First come named moves, each a turn or a mirror, each shown by rows before and after it. For each pair of rows after them, which moves, in which order, take the first row to the second? The first pair is done for you.
move U:
[ -3  -8  -7   7  11  12   2   9  -6 -27   4] |-> [  0  -8  -5   3  15  10   0  10  -5 -26   2]
[  2  16  12  19 -20 -15 -10  17  30  26  -1] |-> [ 14  18  20  13  -7 -25  -9  12  30  21  -6]
[-16  -2 -13  -4  -7   9 -14  -4  15  -7 -15] |-> [  0   3  -3 -12  12   0 -10 -13  16  -9 -20]
[-14  -7  29 -29 -25 -25   5 -26 -19  24 -15] |-> [-22  -8  25 -27 -33 -20   2 -22 -21  24 -13]
move J:
[  9   7 -15   2  29  -7  17  -3 -29 -29   8] |-> [-27  -2 -19  16 -28   4   4   2 -35  -1  21]
[-23 -15   7 -32  -7  13  -8  -1   5 -13 -42] |-> [-20 -17   4 -30   1  16  -7   2   3 -22 -42]
[ -5  17   0   6   5   0  13  -2   1 -18  13] |-> [-15  13   3   7 -15  -4  10  -3  -1  -4  13]
[-1 -3  7  0  3 -6  6 -6 -8  1  7] |-> [-4 -6  0  2 10  3  1 -1 -4 -6 10]
move Y:
[ 25  -2  27   8  -6 -32   1  -7 -21  -2  15] |-> [ 28  -3  27  10   2 -29   2  -4 -22  -7  15]
[  6   1   5  24 -31 -18  -2  -1 -20  43  21] |-> [ 15   4  19  -5 -23 -32   6 -13 -16  42   1]
[ -9   0 -18  -5  18  19   0   7  18 -15 -21] |-> [-18  -3 -24   5   8  20  -2  10  17 -12 -17]
Then:
Between the rows of a pair lie 2 to 3 moves.
[-15  -5  11 -47 -12  -8  20 -33  -2   1 -23] |-> [ -4  -5  -9 -38  23   8  22 -23   5 -31 -22]
U then J
[-17  -5 -24  26 -15  14  -9  14 -18   2  26] |-> [ 12   0 -18  30  13   4  -3  16 -21  -3  34]
U then Y then U
[-52  -9  -8   2 -32  16 -12  -2 -26   3   3] |-> [-24  -2 -22   2  29  28  -4   3 -19 -42   0]
J then J
[ 36   5  19 -11  32 -19   3 -15   1  -2   3] |-> [  1  -6 -16  35  -3  19 -16   7  -7  -1  34]
Y then U
[-19  11  12  -4 -13  -7  24 -36 -31  12  -1] |-> [-20  11   8  12 -17  -3  20 -32 -33  15   8]
J then Y then J
[-12 -14   5   8 -40 -13   0 -11 -29  19  -6] |-> [  0 -12 -14  40  -5   3  -2   7 -30  -5  16]
J then Y then Y
[-22   2  10  -9 -29 -14  -3 -11 -44  26  21] |-> [-24   2  14 -22 -26 -13   1 -14 -43  20  10]
Y then U
[ -1  -2  21 -34 -14 -34  17 -31 -44   8 -13] |-> [-14  -4  18 -11 -37 -28   8 -23 -45  24   7]
J then Y then J
[ 16  11  23  -7   8 -35   9 -18 -30  10  18] |-> [-20   2   9   0 -36 -19  -1 -14 -29  21  21]
Y then U then Y
[-18 -10 -31  13  -2  31 -17  29  12 -27  -6] |-> [-28  -7  -8 -18 -36  10 -13  11  20   2 -30]
Y then Y
[-22   6  -5  10 -37  30  -3  37  61  19   1] |-> [ 15  19  15 -35  17   5  13  20  67  -5 -29]
Y then J
[-27 -21  -5  -6 -27  31   2   9  -8  22   2] |-> [ -1 -11  16 -43  -4   7  14  -9  -3  21 -19]
Y then U
[ 11   5 -12  -6  24   8   7   3  17 -12 -10] |-> [-11   1  -4 -17 -22   3   5  -2  18  14 -16]
J then Y
[  1  -8 -11 -30  -5   5  -3 -20   0 -16 -26] |-> [-12 -12 -30  10 -15  23 -14  -4  -9 -11   2]
Y then Y then Y
[ 22   7 -18   1  37  -3  12   9  21 -20   0] |-> [ 16   5 -24  22  31   2   9  19  18 -13  12]
Y then U
[  7  -7 -16   1  -1  35  -8   9  30 -20  -4] |-> [ 13  -5 -16  10   5  32  -9  12  28 -16   2]
U then Y
[-24   7 -21   1   3  22  17  -2  32 -25 -21] |-> [-25   6  -2 -15 -15   3  20 -17  29  -6 -32]
U then J then Y
[  3  -1 -20  -3  22  26 -17  23  14 -34 -11] |-> [-20  -5 -11  14 -34  21 -29  23  14  10   2]
Y then U then J
[ 21  11  27  -9  -6 -26  -1  -5  21  36   2] |-> [31 10 -3 21 39  0 -2 14 17 -5 16]
U then J then Y
